Each row is where one point has got to under a steady rotation. How many ticks took it there?
The counts run from 0 to 417.
[ 96 115  68 116 106  91 101 125 112  99 143  86 136 104 109 119 119 129
 148 133 187 124 142 122 154 109 122 155 177  93  72 105 125 107 121 183
 103 124 124 127 108 164 136  97  74 141 109 116 130 110 126  91 154 110
 130 135 143 185 138  85  96 132 138 143 149 119 107 152  96 135 105 104
 152] | 172
[ 92 117  90 114  82 127 110 136 105 124 140 115 151  69 139 159 132  97
 119 117 156 117 102 101 106 136 137 119 157 143  77 112 123 143 118 140
  81 121 104 108 127 110 106  93 131 143 140 111  98 109 109  80 161 107
 141 138 157 171 161 108 100 140 196 185 105 144 125 124  73 135 142 139
 152] | 106
[ 88 103  89 138 107 113 136 159  88 129 123 137 144 110 130 159 108  97
 116 137 141 119  89 154 127 137 137 131 155 144  53 113 128 139  99 106
 113  88 120 107 118 116 124 103  98 161 131 117 115 102 105  75 200 127
 127 147 137 150 166 114  71 152 155 174 120 179  93 105  92 119 140 149
 124] | 74
[ 73 119  84 104 109 110 119 138 103 110 147 119 148  64 145 120 131  95
 133  95 141 123 106 147 115 109 127 143 181 137  42 118 117 137  93 104
  79 107 101 121 127 127 111 126 117 145 138  90 123 114 106 102 156 103
 136 150 130 152 180 100 103 135 167 162 133 145 121 125  86 154 143 145
 125] | 318
[ 71 104  94 145 128 114 130 124 111 107 110 136 149 101 142 126  94  96
 157  98 155 127 103 163 128 113 147 150 165 120  60 107 146 119  85  92
  89  97 147 109  90 133 135 120 114 150 120 100 164 129  86  88 153  95
 140 130 133 132 197  93  99 127 130 146 139 171  95 104 110 134 128 146
 127] | 40
[102 115  82 152 111 103 113 117 106 106  88 108 147 151 112 133 112  85
 154 136 195 135 141 132 138 113 146 144 155 109  88 109 157  93 114 158
 109 115 138 102  88 137 159  90  70 161 110 137 164 119 121  72 172 132
 137 115 160 159 139  90  92 117 118 140 138 153 112 112 112 100 102 115
 144] | 223
[ 87 109  99 135  84 116 105 130 125 151 135 114 146  72 115 149 123  84
 136 125 175 111 106 100 126 132 123 147 156 124  90 114 113 138 120 145
  92 107 113 115 115 105 118  74 105 155 122 128  90 126  95  90 164 100
 122 141 162 178 144  96  92 139 190 178 102 160 110 137  78 133 137 142
 160] | 108
[ 59  96  97 113 103 105 115 111 108 131 145 102 153  95 137 107 102  95
 156 103 167 146 120 157 126 106 125 156 176 146  74 129 141 107  99 117
  80 108 110 147 116  98 114 129 125 146 122  89 142 146 107 108 151  99
 151 130 131 150 173  79  99 108 129 152 148 177  94 143  92 160 159 144
 124] | 306
[ 68 110  84 132  98 137 118 102 104 137 105 133 174  84 120 124 130  76
 137 115 176 127 122 113 133 131 120 158 142 126  70 125 111 144 124 132
  65 121 135 137 106 113 118  89 133 149 100  93 138 123  89  83 173 105
 141 128 143 157 154 101 113 135 165 174 109 141 128 107  77 155 129 148
 178] | 282
[105  99  97 131  74 114 103 132  98 142 135 101 145 102 125 147 111 106
 128 162 178 136 105 117 140 141 128 126 151 151  95 139 120 118 125 158
 117 112 113 144 107  93 115  98 121 162 110 109 100 123 116  84 189 115
 140 131 137 176 125 101  70 133 152 184 124 174  96 151  78 131 156 134
 147] | 97
[ 92 112  72 120  79  87 101 158 104 124 155  91 122 100 134 157 115 103
 126 144 149 123  83 134 128 126 132 119 154 127  77 116 132 118  94 150
 104  87  81 103 109 127 121  98  89 151 160 130 107 106 126  90 170 107
 132 130 150 165 155 107  73 142 155 154 120 165  97 142 108  94 131 110
 115] | 360
[ 87 102 103 103  97  94 106 138  88 119 116  99 138 113 157 138 135  65
 139 120 175 150 117 149 117 123 138 127 172 157  84 130 143 107 100 132
  92  99  84  90 121 103 137 113 111 172 138 128 133 122 124  80 166 120
 146 128 163 146 174  82  86 114 157 149 152 161  97 130  82 130 132 145
 107] | 82
[ 95 116  69 121 115  88 116 133 107  98 133  89 130 115 104 127 118 145
 144 127 177 125 138 132 148 105 126 155 188  92  61  98 134 114 113 177
 109 122 122 124 110 168 138 102  65 132 116 112 131  98 131  89 156 113
 129 145 134 185 142  80  94 139 140 139 145 117 108 145  89 124 108 101
 133] | 173
[ 91 100  84 147  76 103  91 110 134 122 131  89 130  99 127 156 103 106
 157 140 199 123 116 100 142 123 135 136 151  99 119 108 143 106 119 174
  85 112 115 101  76 129 133  73  98 147 122 133 127 132 108  89 141  84
 137 112 165 172 155  92 100 118 148 144 121 151 102 148 114 101 108 108
 146] | 396
[101 106  72 149  93 117  88 119 113  99 107 116 160 135 110 140 104  73
 143 145 191 130 137 115 136 132 139 123 124  92  92 121 152  89 127 166
  93 112 122 109  89 127 135  75  93 164 117 137 157 139 117  75 168 119
 139 101 157 152 144 108  99 112 123 145 120 159 116 119 121 102 116 124
 170] | 221
[ 92  90  64 131  92 126 140 122  83 114 114 104 154 153 112 145  91 141
 138 149 159 138 118 144 122 119 159 110 152 148  62 116 156 103 114 132
 111 101 140 131  92 117 135 118  97 135 134 108 156 102 137  66 189 134
 154 128 117 167 153 107  81 119 101 136 121 176 121 119 102  96 147 123
 129] | 237
[ 69  93  66 123  82 102 137 126 110 128 142  79 119 136 108 158  79 153
 136 148 165 105 115 118 126 133 128 110 166 126  86  90 158 113 117 142
  88 100 113 136 111 127 120  95  91 120 137 119 137  92 141  72 152 119
 134 136 123 172 142 101  99 121 113 126 120 156 100 139  93  86 132 102
 123] | 411
[103  97  84 124 101 123 131 142  70  90 116 124 144 103 156 149 114 116
 124 147 151 135 107 151 130 130 159 111 166 160  58 135 131 126 105 126
 114 114 132 133 107 120 117 135 146 160 120  83 136 106 117  81 198 120
 155 124 122 146 167 101  85 148 136 179 138 164  98 120  88 136 160 147
 126] | 64
[ 73 134  80 139 120 114 114 112 131  55 123 104 141 102 124 129 103  98
 164 110 183 105 157 121 112 114 135 137 176  98  89  92 169  71 112 151
  87 142 135 128 122 145 130 106  94 149 121 120 150 140 106  75 128 124
 146 141 160 159 149  88 122 112 134 165 154 134 120 111 109 113 115 114
 154] | 192
[ 81 124 111 117  93  90 118 119 123 151 119  74 126 102 124 135 131  93
 153 118 192 125 135 117 124 112 115 163 189 143 104 102 141 106 111 152
  93 125  93 119 129 102 139  96  93 158 126 129 105 118 121  88 145 124
 134 147 176 177 138  70  99 111 162 160 144 152 100 138  70 137 117 115
 122] | 121
[111 118  75 124  84 109 126 138 102 122 132 108 122  96 123 162 116 158
 126 159 168 107 111  97 135 124 128 139 181 132  72 111 123 132 114 186
 115 132 120 145 115 143 120  98 123 143 124  90  98  88 124  81 169 124
 150 139 147 185 139 114  98 166 164 192 112 146  97 132  79 132 129 104
 142] | 137
[108 141  90 154  91 119 122 137 123  89 145 120 141  52 136 155 113 113
 130 127 159 100 100 110 116 118 150 133 166 129  75 107 123 119 102 141
 107 130 138 134 120 136 107  98 113 157 124  93  98 127  93  89 171 113
 141 146 147 170 144 108  86 158 180 204 113 149 105 125 101 121 138 125
 153] | 353
[ 83  84 107 138 104 103 118 126  89 137 123  99 155 113 120 117 105 100
 141 139 170 147 118 169 143 121 136 148 166 144  70 126 132 106 112 119
 113  92 134 135 101 109 135 115  85 159 100 109 143 125 113  88 192 110
 126 140 121 156 148  74  65 114 111 146 160 175  95 149  96 138 153 147
 131] | 60
[ 93 115 100 130 105 123 102 114  97 102 115 123 164  68 146 121 142  68
 135 115 179 133 124 136 126 127 142 139 159 132  76 134 117 118 127 135
  86 124 135 119 109 118 127 105 118 168  93  98 131 135  90  86 176 102
 135 129 148 156 154  81  97 129 173 182 148 138 116 122  80 154 143 157
 164] | 68
[100 108  98 177 105 143 122 106 117 120  95 144 165 122 111 147  91 109
 157 122 175 123 109 118 127 114 155 150 147 116  82 113 144 113 105 124
 103 121 169 117  72 124 143  96 117 154 109 104 156 137  89  75 172 112
 148 121 147 155 179 112  96 128 139 169 103 188 111  94 113 122 125 143
 151] | 252
[ 80 119 108 138 128  98 146 127 103 102  78 112 130 126 139 124 112  85
 144 127 177 131 137 163 134 112 142 152 181 141  77 113 145 103 102 109
 111 110 142 127 119 117 146 127  94 171 107 102 153 114 104  78 172 140
 143 140 142 133 156  76  87 128 120 164 169 160  84  99  82 138 125 134
 126] | 50
[ 73 145  95 124  95  95 121 129 125  92 134  79 128  78 154 147 134  96
 155  98 172 117 129 120  96 104 146 129 191 136  98  96 158  93  94 136
  90 129  97 100 131 123 135 116  99 148 149 123 117 127 113  85 134 116
 149 142 166 166 154  79 100 115 165 160 147 142 112 126  97 106 123 111
 116] | 368
[ 66 137  86 118  86  94 125 133 124 102 142  75 124  80 153 157 137  94
 145 104 169 113 128 122  95 117 136 115 182 142  92  94 151  98  96 134
  75 122  86  95 141 120 124 113  92 144 162 125 111 117 117  85 135 118
 142 147 164 164 148  86 102 114 158 153 143 139 117 124  88 100 128 103
 117] | 369
[113 126  77 143  74  96 108 156 115 105 140 110 121 105 137 176 110 106
 119 165 159 117  94 113 137 134 136 124 157 121  91 121 137 108 102 173
 119 107  98 114 107 127 125  95 102 158 149 122  96 105 119  84 178 128
 150 121 161 157 142 121  71 154 159 183 115 170  80 129 115  98 123 104
 124] | 362
[ 99 118  95 129  83  95  91 128 109 107 155  84 144  68 137 120 127  89
 145 133 188 143 125 130 136 112 135 140 162 131 102 138 126  91 113 162
  98 120 104 140 109 116 120 112 105 168 113 106 112 145 112 106 163  99
 145 126 146 178 133  74  80 117 148 173 153 148  99 163  95 139 148 128
 155] | 345
[ 75  97  69 110  93 122 114 114  77 125  98 109 150 146 139 142 121  84
 141 122 168 148 128 134 113 123 141 118 148 143  66 126 152 115 114 135
  60  98  95  96  89 110 142 115 122 149 142 117 170 114 130  74 165 117
 158 102 158 139 184 108 108 113 137 122 123 166 127 101  82 124 120 131
 123] | 257
[ 84  98  82 131 112 121 121  94  94  87 108 111 152 102 148 112 113 103
 157 112 178 146 128 147 136 107 154 148 172 124  70 139 135 109 108 131
  81 125 146 129  82 144 134 127 129 150 104  73 176 129 105  90 161  92
 159 107 126 150 176  80 107 122 117 142 157 137 110 124 105 149 128 135
 151] | 29
[ 91 122  73 127  95 100 140 140 108  94 110 101 105 131 138 182 100 146
 136 141 168  98 121 108 124 128 142 117 179 126  87  86 162 115 105 161
  99 123 116  99 114 149 141 104 107 134 142 114 130  82 132  65 153 134
 156 131 163 159 155 109 102 144 144 146 123 151  92 110  92  91 103  91
 112] | 401
[ 68 101  69  99  93 101 107 131 125 124 161  98 131  82 122 141 109 127
 143  99 157 113 106 112 117 115 116 141 176 111  63  93 131 132  98 139
  70 109  88 105 118 135 113  94 102 121 151 117 110 104 120  92 133  95
 134 145 147 174 179 101 117 131 174 136 109 145 120 136  93 123 118 122
 119] | 144
[102 143  99 155  95 122 115 128 133  93 151 122 148  44 135 145 121 111
 143 119 165 104 100 113 112 110 141 140 166 119  83 112 128 116  96 142
 106 127 132 131 113 138 109 104 110 158 124  99  97 139  82  91 154  99
 136 143 150 173 151 101  91 145 186 199 125 150 107 129 112 122 140 131
 159] | 354
[ 89  96  73 136  96 114 139 119  82 130 116  92 157 153 105 134  93 136
 141 137 169 140 127 147 123 115 151 118 159 142  72 110 155 104 114 124
 106  93 139 124 102 116 143 110  83 139 129 120 162 109 139  68 187 127
 142 130 114 168 153  96  83 108  96 125 121 178 120 127  96  96 141 120
 125] | 236
[101 123  83 146  82 108 114 118 117 120 129  84 133  81 117 149 132 125
 134 150 196 111 123  96 133 124 140 142 167 115 104 109 120 115 125 176
 105 132 132 127 113 136 134  84  88 150 105 115 110 109 121  79 169 107
 123 139 150 196 112  84  88 133 162 162 123 122 120 152  88 111 121 107
 170] | 385
[ 45  95  62 127  99 115 151 122  96 135 114  99 144 130 113 127  93 111
 132 142 148 127 120 151 138 127 125 127 144 133  61 113 140 123 114 108
  77  87 119 148 113 116 118 109  90 133 124  96 162  88 123  80 183 125
 137 131 105 145 146 103  90 122  96 123 132 164 111 113  90 111 137 118
 136] | 22
